In the data rows, zero lies at 7.5, halfway between 7 and 8.
What is the hidden score of each row? Scores go from 0 to 20, and 10 is about the middle.
array([ 3,  5, 10,  4, 12, 13,  5, 13]) -> 13
array([12, 11,  7, 10,  3,  5,  7,  4]) -> 5
array([13,  8,  9,  8,  3,  6,  3,  8]) -> 0
array([ 6,  6,  4,  7, 10, 10, 12,  8]) -> 12
array([ 8, 13,  4, 11,  6,  2,  9,  2]) -> 16
array([ 8, 12,  3, 12,  6,  3, 10,  4]) -> 15
array([ 5,  3,  6,  4, 10,  8, 10, 10]) -> 12
array([ 2,  9,  2,  9, 13,  4, 12,  8]) -> 20
array([10,  7, 12,  8,  2,  7,  3,  8]) -> 1
array([11, 12,  9, 11,  3,  4,  8,  4]) -> 8
array([ 4,  4, 11,  4, 12, 12,  8, 12]) -> 13
array([ 4,  2,  7,  3, 12, 13,  8, 10]) -> 10
array([ 9, 11,  4, 12,  6,  4,  4,  4]) -> 10
array([10, 11,  4, 11,  6,  3,  8,  5]) -> 11
array([11, 11,  6, 11,  4,  3,  7,  3]) -> 8
array([11, 11,  3, 10,  6,  4,  5,  5]) -> 7
array([ 3,  3, 12,  3, 11, 12,  6, 11]) -> 12
array([ 7,  7,  2,  6,  7,  9, 13,  7]) -> 9
array([ 2, 13, 10, 13, 13,  2,  9,  8]) -> 20
array([13,  8, 12,  8,  4,  7,  4,  7]) -> 1
array([10,  8,  8,  8,  5,  7,  6,  7]) -> 5
array([ 2,  8, 13,  6, 12,  8,  2, 10]) -> 20
array([12,  9,  8,  9,  2,  8,  4,  7]) -> 0
array([ 3,  7, 11,  3, 11, 12,  9, 13]) -> 16
array([ 8, 13,  3, 12,  7,  3, 10,  2]) -> 17
array([ 8,  7,  2,  9,  7,  8, 13,  5]) -> 9
array([ 4,  2,  9,  3, 12, 12,  5, 11]) -> 10
array([11, 11,  5, 11,  6,  3,  8,  3]) -> 10
array([ 5,  3,  9,  4, 10,  9, 10, 11]) -> 12
array([ 4,  4,  4,  5,  9,  9, 12,  9]) -> 12
array([12, 10,  7,  8,  3,  6,  3,  8]) -> 1
array([ 3,  5, 10,  4, 12, 12,  7, 12]) -> 14
array([ 8, 13,  3, 13,  7,  2, 11,  3]) -> 18
array([10,  9,  8, 10,  4,  5,  4,  6]) -> 5
array([ 6,  5,  5,  5,  8, 10, 12,  8]) -> 9
array([ 5,  8,  2,  8,  8,  7, 13,  8]) -> 14
array([ 8, 13,  3, 12,  6,  3, 10,  3]) -> 16
array([12,  9, 11,  9,  2,  7,  3,  6]) -> 0
array([13,  8, 12,  7,  5,  7,  2,  9]) -> 1
array([ 7,  2,  9,  6,  9, 11, 11, 10]) -> 7
array([ 9, 12,  6, 12,  6,  3,  9,  3]) -> 14
array([10, 10,  9, 12,  5,  5,  4,  6]) -> 7
array([11, 10,  5,  9,  5,  5,  7,  3]) -> 7
array([10, 10, 10, 10,  3,  4,  5,  5]) -> 7
array([13,  9,  9,  9,  4,  6,  4,  6]) -> 1
array([ 6,  7,  5,  6,  8, 10, 11,  7]) -> 11
array([ 3,  5, 11,  3, 12, 10,  5, 12]) -> 15
array([ 7,  5,  6,  6,  9, 12, 11,  9]) -> 8
array([ 6,  3,  6,  5, 10, 10, 10,  9]) -> 9
array([12,  8, 11, 10,  4,  7,  3,  6]) -> 2
array([ 2,  8,  8,  2, 13,  8,  5, 13]) -> 20
array([ 5,  2,  9,  4, 11, 11,  9, 11]) -> 10
array([ 4,  6, 11,  4, 12, 12,  8, 11]) -> 15
array([ 5,  4,  9,  4, 11,  9,  7, 11]) -> 12
array([ 8, 12,  3, 12,  6,  3,  9,  3]) -> 14
array([11,  9,  7,  9,  3,  5,  5,  7]) -> 3
array([ 5,  6, 10,  4, 12, 10,  7, 12]) -> 14
array([ 3,  2, 12,  2, 12, 10,  5, 11]) -> 13
array([ 6,  4,  5,  7,  9,  9, 10, 10]) -> 9
array([ 3,  3, 12,  2, 13,  8,  5, 11]) -> 16
array([ 7,  6,  3,  7,  8,  9, 13,  8]) -> 10
array([12,  9, 10,  8,  4,  6,  3,  7]) -> 2
array([ 9, 10,  6, 11,  5,  4,  9,  6]) -> 10
array([ 4,  5, 10,  3, 11, 13,  6, 10]) -> 12
array([10, 12,  4, 12,  5,  4,  8,  3]) -> 10
array([ 4,  5, 12,  4, 11, 12,  7, 11]) -> 13
array([13, 10,  8, 10,  3,  5,  5,  4]) -> 2
array([ 7,  4,  5,  6,  7, 10, 12,  7]) -> 7
array([ 8, 12,  4, 12,  6,  3,  9,  3]) -> 15
array([ 6,  4,  6,  4,  9,  8,  2, 10]) -> 7
array([ 7,  4,  4, 13,  9, 11, 12, 10]) -> 8
array([ 9, 12,  5, 12,  6,  3,  9,  2]) -> 14
array([13, 10,  5, 11,  3,  6,  6,  4]) -> 1
array([ 8,  6,  2,  8,  7,  8, 13,  6]) -> 8
array([ 4, 13,  5,  8, 12,  2, 12,  3]) -> 20
array([ 6,  3,  6,  7, 10,  9, 11, 10]) -> 10
array([13,  8,  8,  8,  2,  6,  4,  8]) -> 0
array([10, 10,  4, 13,  5,  5,  5,  4]) -> 7
array([ 4,  3, 12,  3, 10, 12,  7, 12]) -> 10
array([ 7,  5,  3,  7, 10,  9, 12,  8]) -> 11
array([ 9, 10, 11, 10,  4,  6,  5,  5]) -> 8
array([ 5,  4,  5,  6,  9, 10, 11, 10]) -> 10
array([ 3,  5,  9,  3, 12, 12,  7, 12]) -> 14
array([11,  9,  9,  9,  5,  7,  6,  6]) -> 5
array([11, 11,  6, 12,  4,  4,  2,  4]) -> 5
array([ 7,  7,  3,  7,  8, 11, 12,  9]) -> 8
array([ 6,  4,  9,  4, 10, 11,  9, 11]) -> 9
array([ 6,  4,  4,  7,  9, 12, 12,  8]) -> 8
array([ 9, 12,  6, 13,  7,  2, 11,  3]) -> 17
array([ 3,  5, 12,  4, 11, 12,  7, 11]) -> 14
array([ 4,  7,  7,  6,  9,  8, 11, 11]) -> 15
array([12,  8, 11,  8,  4,  7,  3,  8]) -> 1
array([ 4,  4, 11,  3, 11, 11,  8, 12]) -> 13
array([ 8, 12,  5, 11,  6,  4,  6,  3]) -> 13
array([ 2, 13, 11,  7, 13,  2,  9,  6]) -> 20
array([ 2,  3, 12,  3, 12, 12,  6, 13]) -> 14
array([ 9,  7, 13,  6,  5,  7,  2, 12]) -> 4
array([12,  8, 12,  8,  3,  7,  4,  6]) -> 1
array([ 3,  7, 11,  3, 12, 11,  6, 11]) -> 17
array([10, 11,  5, 12,  5,  4,  7,  4]) -> 9
array([ 9, 12,  3, 12,  7,  3,  9,  3]) -> 14
array([ 8, 13,  2, 12,  7,  2, 11,  3]) -> 17
array([12, 11,  9,  9,  2,  6,  7,  6]) -> 3
array([10, 11,  5, 10,  4,  4,  4,  5]) -> 7
array([ 8,  6,  4,  8,  7,  9, 12,  9]) -> 7
array([ 3,  7, 12,  5, 11, 13,  5, 13]) -> 14
array([ 7,  4,  5,  7,  8, 11, 11,  9]) -> 6
array([13, 10,  7, 10,  5,  5,  5,  5]) -> 4
array([ 2, 13, 13,  2, 13,  2,  2, 12]) -> 20
array([13,  8, 10,  8,  2,  6,  3,  8]) -> 0
array([11, 11,  6, 11,  6,  4,  5,  5]) -> 8
array([10, 11,  6, 10,  6,  4,  6,  5]) -> 10
array([10,  9,  9, 10,  3,  5,  7,  5]) -> 6
array([ 6,  4,  9,  3, 10, 11,  6, 11]) -> 8
array([11, 10,  7,  9,  2,  5,  5,  6]) -> 3
array([ 5,  5,  8,  5, 10, 12, 12,  8]) -> 12
array([ 5,  6,  5,  6,  8,  9, 10, 10]) -> 11
array([12,  9,  7,  9,  3,  5,  3,  4]) -> 2
array([ 2,  6, 13,  2, 13,  9,  3, 13]) -> 18
array([ 4,  3, 10,  4, 12, 10,  4, 13]) -> 12
array([ 7,  5,  3,  6,  9, 10,  6,  7]) -> 7
array([ 3,  3, 10,  2, 12, 10,  4, 12]) -> 13
array([12, 10, 10, 10,  2,  6,  5,  6]) -> 2
array([11, 11,  7, 10,  3,  5,  5,  4]) -> 5
array([12,  8, 11,  9,  3,  7,  3,  7]) -> 0
array([12, 11,  4, 10,  4,  5,  8,  5]) -> 5
array([ 4,  3,  8,  6, 11, 13,  8, 10]) -> 10
array([ 6,  3,  3,  7,  8, 10, 12,  8]) -> 7
array([ 2,  7, 12,  2, 13,  8,  2, 13]) -> 19
array([10,  8,  8,  9,  5,  7,  6,  7]) -> 5
array([ 4,  5,  7,  5, 11, 11,  9, 10]) -> 13
array([ 6,  2,  7,  5, 10, 13, 10,  9]) -> 7
array([ 4,  6, 12,  4, 12,  9,  7, 12]) -> 17
array([ 5,  3,  9,  4, 10, 13,  8,  9]) -> 9
array([ 4,  7, 13, 13,  9,  8,  2,  2]) -> 16
array([ 3,  5, 11,  3, 13,  9,  4, 12]) -> 16
array([ 2,  7, 12,  2, 13,  8,  2, 13]) -> 19
array([ 9, 12,  4, 12,  6,  4,  6,  3]) -> 12
array([ 8,  6,  2,  7,  7,  9, 13,  8]) -> 7
array([ 9, 11,  3, 10,  5,  4,  7,  3]) -> 10
